Rotation paths and how fast each direction turns (degrees each step)
Each turn is a multiple of 5 degrees from 10 to 175, or 0.
Rotation 1:
[ 31, -16,  -5,   9,   1, -10,  11,   5, -16,  11,  10,  18,  15,   7,   8,
  -5, -14,   3]
[ 19,  -2,   4,   4,   7,  20, -13,   6, -29,  -6,  10,  13,  13, -11,  -9,
   1, -19,   0]
[ -5,   7,   5,   9,   5,  -5, -28,  24, -16, -18,  11,  -7,  15,  -3,  10,
   1, -12,  -7]
[ 13,   5,  -6,  14,  -8, -17,   2,  22,  -3,   2,  15,  -5,  16,  19,  20,
  17,  -8,  -8]
[ 34,  -3,   2,  17,  -7,  14,   7,  -3,  -8,  12,  17,  -1,   6,  -4,  16,
  10, -17,   2]
[ 13, -15,   6,  10,   8,  11, -14,   9, -10,   0,   8,   0,  12, -20,  11,
 -22, -25,   4]
[ -6, -10,  -4,   8,  11, -12,  -7,  27, -20,  -4,   4,  11,  20,  10,   2,
  -5, -22, -12]
[ 13,   9,   1,  15,   0,  -6,  -5,   4, -28,  -4,  15,  12,   5,  15,   8,
  27, -10,  -7]
[ 32,   9,   3,   7,  -7,   1, -18,   3,  -8, -10,  20,  -4,   7, -11,  22,
   4,  -5,  10]
[ 18,  -7,  -5,   4,  -6,   2,  -1,  29,   4,   0,  11, -11,  25, -11,   5,
 -13, -19,  -4]
[ -2, -12,   5,  25,   5,  10,   5,  15, -16,  14,   6,  -3,  16,   7,   1,
   7, -25, -17]
[  8,  -6,   7,  20,  13,  -1, -18,  -5, -23,   3,   8,  12,   0,  10,  28,
   4, -14,   3]
[ 25,   1, -11, -10,   1, -11, -10,  14, -11, -13,  15,  19,   9,  -1,  18,
  -5, -16,   8]
[ 17,   6,  -2,   5,  -9,   0,   5,  21, -16, -11,  18,  -2,  16, -14, -13,
   9, -22, -11]
[  6,  -2,  17,  33,  -2,   0, -14,  10, -16,   2,  12, -19,  17,  -4,   6,
   6,  -4,  -8]
[ 17, -10,  -2,  13,   5,   2, -14,  14,  -4,  13,   5,   2,  21,  19,  30,
  -4,  -3,   5]
[ 18,  -3, -13,  -5,   4,  18,   3,  13,  -8,   4,  12,  17,   6,   3,  15,
   6, -33,  -2]
[  2,   0,   8,  13,   3,  -5,  -6,   6, -20, -13,  17,   2,  -3, -21,   5,
   1, -34,  -8]
[ -7,   1,  -1,  -6,   0,   6,  -2,   8,   3,  -6,   0,  -4,   1, -11,  -7,
  -5,  -9,  -4]
95
[-7, -4,  4, -5, -4,  3,  7, -6,  1, -6, -1,  5,  8, -6,  8,  2,  8, -6]
0
[  6,  -8,   5,   6,  -2,  -1,   5,  -2,  -2,   5,  -1,  -4,   7,  -7, -10,
  -9,   4,   1]
80
[ -2,  -4,   0,  -3,   6,  -8,   1,  -5, -10,  -4,  -1,  13,  -5,  -1,  -5,
  -4,  -5,   1]
65
Rotation 2:
[ -5,   9,  10,  -1,  -3,  -5,  16,  26,  -2,  -1,   2,  11,  -5,  12,  11,
  25,  24, -18]
[  7,  -6,  12,  -5,   4, -10,  -8,   6,  -6, -12,  21,   8, -15,  22,  -3,
  24,  20, -17]
[ -8, -12, -10, -10, -11,   0,   8,  14,   8, -15,   2,  -2, -21,  19, -10,
  19,  26,  -6]
[ -3,  -3,   4,   4,  -7,   9,  14,  14,   5, -17,   5,  28,  -6,  10,  -4,
  10,  26, -22]
[ -2,   2,  18, -14,   6,   3,  -2,  12,  10, -14,  25,   6, -16,  12,  -6,
  -3,  29, -12]
[-13,  11,   8,  -8,  -6,  -4,  14,  24,   9,  -6,  -1,  -7, -16,  12,   9,
  14,  29, -11]
[  8,   5,  14,   0,  -1,  -6,   5,  15,  -4,  -7,  13,  17,  -4,  16,   9,
  30,  19, -20]
[ -2, -14,   0, -13,   2,  -8,  -4,  12,  -2,  -9,  18,  -1, -21,  22, -13,
  19,  23,  -8]
[-11,  -5,  -6,   2, -14,   4,  14,  12,   7, -20,  -6,  10, -16,  15,  -5,
  15,  27, -16]
[  6,  -1,  14,  -6,   0,  11,   6,  12,  10, -17,  21,  25,  -5,  10,  -5,
   5,  25, -16]
[-14,   4,  13, -14,   5,  -4,   5,  21,   7,  -5,  14,  -6, -20,  12,  -4,
  -1,  32, -10]
[ -2,  14,  12,   1,  -8,  -5,  10,  16,   5, -12,  -1,   3, -10,  14,  16,
  25,  24, -18]
[ 10,  -7,   8, -12,   3,  -5,   0,  17,  -3,  -4,  24,  13,  -8,  19,  -3,
  29,  18, -10]
[-14, -13,  -5,  -3,  -4,  -7,   5,  12,  -3, -12,   1,   0, -24,  20, -14,
  14,  27, -15]
[  2,   0,   3,   1, -14,  12,  10,   6,  14, -27,   5,  19, -10,  12,   0,
  14,  25, -16]
[ -3,  -2,  13, -15,   6,   7,   8,  24,   9,  -5,  24,  14,  -9,   9,  -8,
   0,  28,  -9]
[-16,  12,  15,  -2,   1,  -9,   6,  16,   2,  -9,   1,  -5, -20,  13,   7,
   7,  31, -19]
[ 11,   7,  10,  -8,  -8,  -2,   5,  14,   7, -12,  13,   7,  -7,  17,  13,
  33,  19, -11]
[ 6,  1, -3,  0, -4,  6,  8,  7,  3,  3, -1, 11, 10, -3,  4,  7, -3,  2]
125
[  4,   1, -10,   1,   2,   3,  -5,   8,   3,   1,   1,   0,  -3,  10,   7,
  -7,  -5,  -9]
0
[ -1, -10,  -8,   2,  -4,   7,   1,  -5,   3,  -8,  -1,   7,  -2,   0, -11,
  -6,   1,   0]
65
[-6, -5, -7, -9,  1,  0,  5, 10,  1,  9,  0, -7, -2, -1, -6, -2,  2,  8]
135
Rotation 3:
[-14, -11,   5, -13,   2,   3, -17,  11,  14, -16, -13,   9,   5,  10,  27,
  -9,   4,   7]
[ 11,  -8,  -4,  -1,   7,   2, -13,  18,  18, -17,   9,  -6, -17,  10,  11,
  -3,  26,  -3]
[ 13, -10,  -7,  -4, -15, -11, -16,  21,   8, -12,   7, -14,  17,   4,  22,
  -4,  -2,  -5]
[ -1,   8,  -4,  -3,  -8,  -5, -16,  23,   8, -17, -10,  10,  12,  -9,   3,
   5,  25, -15]
[ -4, -12,  20,   1,  -1, -26, -25,  13,  10, -13,   2,   5,   1,  -6,  11,
   6,   8,   9]
[ 15,  15,  13,  -9,   3, -15, -11,  30,   0,  -1,   9,   1,  -1,  17,   3,
  -2,  18,   2]
[ 14,  14,  -3,  20, -20, -18, -21,  18,  -2,  -6,  10,  -2,   3,  -8,   5,
  -5,   1,   8]
[ -1,  26,  14,   0,  -8,  -3, -14,  19,   6,  -5, -11,  25,  14,   0,  13,
   1,  -2,   6]
[  0,  11,  12,  20,  10,  -4, -27,  10,  18,  -8,   6,  14, -16,   3,  -2,
  -2,   2,  12]
[  8,  13,   0,  -2,   2,   1, -19,  19,   9,   5,   7,  -2,   5,  23,  16,
 -13, -11,  21]
[  7,  22, -23,  12,  -8,  16, -15,  16,  15, -10,   4,   4,  -2,  -5,   6,
  -5,   9,  10]
[ -8,   0,   1,  -4,  -2,   9, -19,   9,  25, -16,   1,  10,  10,  -7,  22,
   4, -17,  12]
[ -8,   5,  -4, -11,  19,  11, -20,  21,  21, -17,   9,   3,  -7,  11,  -2,
  -1,  10,  -2]
[ -3, -11, -15,  -8,  -5,  -6, -23,  17,   5, -14,  15, -17,   0,   3,  12,
 -11,  -1,  16]
[  1,  11, -11, -20, -13,   7,  -2,  26,   2, -22,   2,   5,   4,  -6,  17,
  -1,  16,   0]
[ -5,  -9,   9,   3,  -8, -10, -18,  14,  10, -33,  11,   6,  -8, -15,  10,
   3,  -2,  -9]
[ -6,   2,  14, -15,   3, -12, -17,  26,  -3, -16,   0,   4,   3,  21,   8,
 -12,   4, -11]
[  5,   1,  -6,  14, -13, -15, -20,  16,  -7, -14,   2,  -2, -13,   3,   7,
 -17,  23,   5]
[ -2,  -7,   5,  -4,  -4,  -5,  -1,  -2,  -1,   3,  -1,  -2,   8,   2,  10,
  -1, -13,   6]
160
[ 7, -2,  9,  0,  8,  0,  1,  2,  6, -1, 10, -3, -6,  7, -2,  3, -6, -7]
100
